(in the rows, 128 means zero)
The rows of A fall into 4 groups, which share some directions, and each row is roughly a mix of its group's hidden directions.
A, 136 rows:
[[110 172 136 128 115 176 106  98 118 114]
 [117 106 106 165  97 105 128 115 110 173]
 [153 125 114 132 189 139 140 118 165 115]
 [127 163 155  80 112 114 125 133 145 165]
 [ 75 154 127 159 111 151 111 142 121 154]
 [138 139  94 109  92 153 100  94 131 100]
 [125 109 107 114 116 150 167  92  94 100]
 [120 108 141 185 124 123 106 172 119 139]
 [134 156 170 129 115  79 133 101 113 112]
 [103 118 142 111 182 121 104  99 124  99]
 [177 138 148 107 169 109 144 128 135  99]
 [121  73 134 170 125 121 165 124 134 139]
 [130 141 150 137 128 115 186 125 127  82]
 [101 147 122 136 112 125 160 138  66 133]
 [102 151 120 101 159 150 157 115 172 140]
 [125 150 119 162 144 145 154 174 128 165]
 [ 90 122 137 113 178 148  89 137 133 139]
 [148 155 156 142 167 156  98 119 140  98]
 [ 96 157 159 180  99 135 123 127 130 131]
 [103 114 121 136 105 114 127  93 175 164]
 [144 131 123 135 128 120  77 163 164 159]
 [131 134 180 150 167 158 151 120 132 141]
 [130 127 129 133 108 162 130 114 186 165]
 [103 140 126  95 142 178 104  96 138 139]
 [163 144 116 159 151 137 107 171 155 141]
 [150 130 132 136 179 119 108 107 163  94]
 [173 108 113  89 106 129 140 115 110  94]
 [110 123 115 127 111 154 122 186  91 141]
 [191 111 131 109 135 149  93 121 126 121]
 [151 128 107  84 137 138 157 172 137 149]
 [ 96 116 103 125 109 117  99  86 109  94]
 [159 134  78 121 137 170 137 121 145 103]
 [132 151 117 136 178 120  93 148 166 142]
 [177 158 124  99 116 102 155 112 136 106]
 [126 147 192 129 119 110 162 136 115 115]
 [124 131 104  90 157 133 110  98 154 168]
 [148 163 171 108 108 104  96 149 137 134]
 [185 117 145 102 138 159 120 130 103 148]
 [114 124 143  57 150 137 145 124 133 118]
 [136 133 152  74 151  81 132 123 121 128]
 [115 160  94 177 134 115 118 165 128 120]
 [118  99 130 184 121 140 143 108 107  95]
 [127  92 107 113 125 154  87  96 129  95]
 [159 108  96 121 173 131 105 149 134  96]
 [ 85 101  97 110 110  87 110 122 140 123]
 [138 159 132 161 189 126 132 148 138 131]
 [ 96 124 129 131 126  83 129 174 114 160]
 [106 136 140 108 148 137  62 116 146 118]
 [111 167 126 147 106 175 106  96 129 133]
 [130 162 124 131  92 116 130 171 117 170]
 [116 133 128 130 133  86 150  71 100 123]
 [107 164 130 102 135 151  98  84 131 153]
 [143 121 165  89 102 132 168 126 129  97]
 [133 123 111 170 148 158 151 113 159  91]
 [127  79 143 138 129  98 155 169 113 116]
 [ 90 109 124 105 148  89 141  94 155 124]
 [133 144 172 117 111  86 124 162 157 136]
 [ 98 110 159  87 102 107 117 112 144 156]
 [103 127 113 159 104 149 153 106  94  92]
 [146 115 156  82 150 125 139  86 104 115]
 [107 155 115 128 108 136 105  77 111 164]
 [119 140 120 182 121  99 125  81 119 133]
 [122 104 109  83 110 140 119 110  92 163]
 [158 105 133  96 100 112 103 106 148  91]
 [126 110 123 101 110 112 166  80 117 158]
 [145 115 139 152 160 147 129 119 118  67]
 [116 102 109 108 168 149 112 131 168 158]
 [ 98  76 123 136 121  94 141 146 135 160]
 [ 97 125 135 117 123 125 105  97 142 188]
 [164 136 162 149 165 162 137 116 147 107]
 [111 132 110 144  84 111 169 143 142  93]
 [128 114 112 114 159 132 111 129 180 171]
 [139 158 168 125  86  94 142 137 112 148]
 [122 108 124 153 138 135  88 146  94  82]
 [ 91  92 122 145 134 124 110  74 133 119]
 [105 136 161 168 137  97 100 155 135 150]
 [132  87  98 143 121 112 123  82  94 130]
 [149 157 153 151 144 173  99 127  97 130]
 [119 106 124 155 117  98 189 135 113 119]
 [124 124 121 126 107 139  69 162 120 160]
 [120 149 151 150  91 154 131 177 136 148]
 [121 158 169 115 110 120 183 124 141 134]
 [ 90 116 163 120 120 175 128 111 156 114]
 [ 98 169 164 132 114 110 113  91 144 144]
 [132 124 156 100 138 146 146 150 111  70]
 [152 115 147 124  93 139 127 100 102  78]
 [102  92 152 167 155 133 100 105 136 144]
 [133 140 144 140 105  91 143 146  71 119]
 [132 164 106 154 162 114  89 132 152 151]
 [165 119 123  91 154  88 129 125 103 101]
 [105 153 105 121 124  99 110 106 145  76]
 [111 123  67 132 161 154 123 146 132 147]
 [135 106 150 181  99 137 139 138 106  97]
 [137 127  97 150 104 119  94 118 131 183]
 [145 142 158 149 103  91 102  86 140 135]
 [127 133 103 178 127 129 181 114 140 140]
 [ 91 132 165  89 109 119 108 106  99 131]
 [107 129 108 118  97  91 118 177 126 153]
 [174 119 122  97 147 125 115 153 163 156]
 [171 118 158 124 131 155 177 130 143 113]
 [119 150 134  60 140 113 116 143 116 144]
 [ 95 116 128 138 122 126 118 120  59 117]
 [175 162 136 108 114  95 152 121 145 109]
 [108 174 160 136 144 151  95 135 119  99]
 [165 146 139 120 133 129 191 138 149 123]
 [131  98 109 162 110 120 141 114 152  76]
 [141 128 118 127 142 128 136 190  93 100]
 [124 132 180 149 123 140 134 169 143  95]
 [121 153 157 111  92 171 132  94 146 130]
 [103 135  74 142 101 126 147 136  94 112]
 [170 147 125 137 126 156 109 143 143  76]
 [ 81 119 130 134 144  74 156 116 130 129]
 [133 107 132  75 113 137 156 113  94 153]
 [168 123 115 124 144  74 124 100 109 113]
 [106 126 121  80 125 149 120  79 110 148]
 [124 149 100 155 130 103 101 172 162 136]
 [117 119 129 189 115 129  88 145 122 107]
 [121 164 130  93 161 102 139 131 111  87]
 [139 175 133 111 150 109 158 121 144  87]
 [120 169 157 119 151 143 108 111 125 177]
 [160 127  82 100 126 117 165 158 131 130]
 [ 95 109 144 102  93 138 124 100  89 149]
 [ 79 101 135 115 131 132 108 106 101 166]
 [153 118 128 156 124 172  92 127 108  93]
 [118 118 140  97 176 103 107 142 157 156]
 [125 138 127 161 146 175 113 161 141  93]
 [134 134 135  67 142 128 160 113 160 140]
 [116 107 174  84 118 118 115  98 139 146]
 [106  93 127 143  91 130 147 119  76 125]
 [ 86  99 121 163 132  98 111 106 130  98]
 [149  83 135 151 126 160 163 118  95 133]
 [174 108 120  98 111 163 156 135 142 146]
 [137 119 123 105 143 134 166 153 167 172]
 [121 108  92 141  93  99 139 134 144  83]
 [174 100  95 106 119 128 124 163 123 154]
 [120 148 134 107 114 160 153 167 158 164]]
Which four rows in each list fit none of the groups? Every other row fits one group, some only roughly. Give them in the order they come.
- q_869: [129 125 174 119 122 131  75 105 101 139]
- q_187: [160 135 136  94 150 122 131  83 124 168]
- q_828: [138 142 113 110 117  97  85 168 119 159]
- q_23: [134  94 102 121 170 138 102 121 116  86]
- q_140: [114 134 127 124 162 101 126 119 134  64]
- q_106: [130 130 133  84 146 144  98 141  75 132]
- q_444: [140 125 170 126 121 159 161 119  82 139]
- q_852: [136 114  92  99 131 142 176 120 146 161]
- q_305: [135 113 120 106 159 148 109 100 142  74]
- q_131: [160 112 117 169 110 107 101 165 130 107]
- q_69: [122 109  96 136  84  96 115  96 111 150]
- q_905: [135 101 110 164 127 171 139 156 163 118]
- q_438: [188 136 113 148 138 137 162 121 126 100]
- q_881: [115  55 117 137 133 114 133 125 146 113]
 => q_187 q_131 q_69 q_438
- q_277: [144 132 124 164 174 166  95 125 130 140]
- q_83: [160  97 137 166 126 170 113 141 131 101]
- q_2: [ 89 114 160  90 159 121 111 114 131 156]
- q_537: [106 120 113  95  84 109  84 122 111 138]
- q_803: [149 141 130 155 113 143 181 152 161 142]
- q_953: [134 108 133 137  88  80 153 117 118 161]
- q_189: [ 94 143 142 145 161 137 112 181 127 148]
- q_658: [156 145 147 120 103 135 121 140 114  66]
- q_194: [199 138 124 113 137 139 133 121 142 103]
- q_990: [143 178 113 106 154 168 134 121 151 122]
- q_508: [157  97 133 130  99 168 130  96 128  95]
- q_296: [ 94 143  92 132 144 148  96 165 109 144]
 => q_189 q_658 q_194 q_990
- q_184: [140 143 166 108 141 127 143 179 158 146]
- q_776: [108 108 142 136 168 163 105  99 143 159]
- q_738: [130 153 109 166  89 148 155 133 165 121]
- q_749: [108 128 127 128 137 169 110 149 130  69]
- q_447: [103 123  89 131 102 108 137  93 132 170]
- q_519: [123 152 164 164 124 136 116 144 177 147]
- q_943: [177 119 101 126 138  87 151 135 157 133]
- q_758: [ 90 102 122 101 133 169 127 106  91 128]
- q_440: [170 130  86 118 148 114  83 141 125 131]
- q_374: [117 105 119  82 161  92 124 117  99 145]
- q_822: [127 115  80 122  98 143 135 113  84 106]
 => q_184 q_738 q_749 q_447
- q_887: [147 137 157 140  83 139 161 135 126  87]
- q_548: [177 117 142 146 107 125 151 174 125 112]
- q_325: [115 129 123  84 112 141 173  97 113 102]
- q_719: [132 100 114  97 132 104  98 110 117 178]
- q_350: [126 130 120 163 119 108 173 105 135  83]
- q_652: [131 132 144 150 103 181 137 130 125  83]
- q_421: [156 105 118 143 128 152 113 139 133  66]
- q_186: [146 128 109 143  89 158  90 162 114 109]
- q_367: [ 94 119  89 128 161  94  92 133 130 117]
- q_870: [161 127  92 121 124 148 169 153  93 136]
- q_408: [121 123 149 113 180 122 167 107 116  99]
- q_830: [127 138 150 110 127 164  93 106 127  78]
 => q_325 q_719 q_367 q_830
- q_278: [127 127 125 104 123 190 108  89 124 138]
- q_458: [155 115 138 116 156 119 134  96 138 185]
- q_898: [ 86  92 106 106 133 106 100 115 113 102]
- q_818: [137 150 116 145  94  84 129  95  94 141]
- q_17: [115 126 162 136 174 106 168 113 148 141]
- q_446: [114 120 168 109  79 150 159 142 121 144]
- q_426: [147 155 108  93 117 149 135  87 164 141]
- q_865: [118 166 122 121 177 136 118 107 140 169]
- q_126: [115 113 138 173 107 136 147  83 136 160]
- q_146: [104 120 116 138 123  88 109  78 135  95]
 => q_278 q_458 q_865 q_146
- q_415: [106 111 107 140 138  75 117 137  91 105]
- q_214: [127 104 104 155 128 101 157 108 145 176]
- q_575: [ 91 125 160 138 161 156  96 153 148 130]
- q_397: [137  99 128 116 103 135 163  93 150  86]
- q_748: [141 147 133 130  73 153 103 168 120 125]
- q_467: [164 149  90 128 157 104 115 141 111  93]
- q_129: [123 162 155 122 167 130 148  78 131 123]
- q_57: [140 132 122 125  87 103 143 127  93 178]
- q_942: [106 125 141 129 130  93 172 152 118  84]
- q_649: [104 157 116 177 120 147  92 133 103 122]
 => q_415 q_214 q_748 q_942
- q_427: [ 88 149  94 141 102 109 158 123 139 161]
- q_148: [115 149  84 162 106 126  98 145 101 109]
- q_287: [135  91  98  94 148  85 115 141 140 143]
- q_664: [146 113 147 107 121  66 143 130 132 158]
- q_174: [ 96 175 156 139 122 148 130 156 159 139]
- q_890: [102 146 175  77 123 130 152 126 130 119]
- q_7: [113 133 132 128 153 132  81  91  84 129]
- q_373: [103 111 106 149 128 127 156 179  96 113]
- q_524: [161 151 102 127 109 155 143 109 104  85]
- q_740: [134 122 121 138 160  75 156 102 157 120]
- q_252: [126 136  83 118 133 154 132 176 124 163]
 => q_427 q_287 q_373 q_740
- q_955: [ 93 138  97 153  80  99 119 117 140 133]
- q_744: [146 155 160 128 168 125 168 151 105 120]
- q_35: [154 139 110 157  89  86 138 120 139 157]
- q_54: [125 125  90 120 128 190 129 101 112 116]
- q_846: [133  85 126 156  88 144 127 132  86 139]
- q_74: [163 119 142 121 102 167 109  85 110 140]
- q_65: [147  97 122 181 110 121 143 161 147 113]
- q_39: [121 109 154 156 140 187 150 146 136 138]
- q_381: [153  83 111 150 100 154 127 104 147 103]
- q_407: [129  97  81 166 136 128 160 120 103 121]
- q_136: [144 119 162 134 102 158 123 127  89  86]
- q_313: [ 89 158 113 136 119 136 117 165 101 165]
- q_824: [155 143 117 148 115 116 156 120  70 107]
 => q_74 q_39 q_136 q_824
- q_358: [ 97 150 142  86 106 116 147 120 125 172]
- q_810: [147 107 107 120 144 100 166  77 123 126]
- q_70: [148 138 113 105  95 145  96 139 173 153]
- q_223: [141 153 117 122 125  97 164 148 168  93]
- q_809: [ 69  99 102 159 139 145 136 134 132 129]
- q_384: [138 163 131 156 120  92 123 166 125  89]
- q_571: [125 170 110 123 136 128  90 132 119 180]
- q_416: [137 133  96 155 136 145 105 141 163  80]
- q_343: [129 143 117 164 143 146 183 149 157 125]
- q_783: [102 139 122 141 155 113 140 191 116 143]
 => q_809 q_571 q_416 q_783
- q_28: [158 136 167  99 125  94 126 142 100  97]
- q_41: [ 91 146 136 130 107 146 178 137 119 162]
- q_353: [134 155 125 156 123  94 149  84 117  95]
- q_177: [123 151 173 117 160 100 106 150 159 135]
- q_935: [116 105 111 147  77 106 132 143 139 169]
- q_708: [147 156 128 184  91 144 136 138 142 112]
- q_340: [136  98 146 113 116 138 162  86 157  98]
- q_43: [106 134  88 123 108  91 154 103 106 156]
- q_121: [126  96 110 174 131 117 123 164 157 155]
- q_883: [155 103 104 108 129 186 113 142 121 145]
- q_563: [121 143 160 109 158 173 113  97 105 116]
 => q_353 q_43 q_883 q_563
- q_300: [ 80 148 136 152 119  85 150 107 127 143]
- q_788: [122 165 140 178 115 150 110 155 132 101]
- q_119: [ 90 160 136 157  94 117 137 103 123 160]
- q_45: [ 87  97 136 166 161 135 132 149 135 154]
- q_152: [127 131 151  93  99 132 133  75 155 112]
- q_717: [165 165 106 138 132 147  86 132 150 105]
- q_834: [160 118 140  91 121 142 142 161 116  82]
- q_918: [142 142 178 110 108 111 155 137 119  88]
- q_401: [ 99 131 121 119 117 116  75 143  84 141]
- q_312: [123 163 151 129 115  88 167 157 114 110]
 => q_45 q_152 q_717 q_834
- q_675: [107 137 149 142 114 164  91 138 174 143]
- q_849: [112 174 142 183 121 113 134 152 126 129]
- q_958: [128 104 152 106 131 141 100  73 102 114]
- q_951: [131  96  80 139 161 134  96 105 130 112]
- q_229: [136 145  97 159 107  97 135 113  81 112]
- q_297: [152 131  97 143 129 118 182 139 167 121]
- q_308: [141 123 109 148 127 181 138 168 110 103]
- q_202: [112  91 142 105 133  98 141 136  75 115]
- q_732: [132 116  99 130 166 133 155 174 160 140]
- q_245: [106 127 100 165  85 128  85 139 132 124]
- q_423: [109 137 102 129 103 124 177 126 171 148]
- q_597: [133 127 135 108 138 125  87 152 118 187]
 => q_297 q_308 q_732 q_423
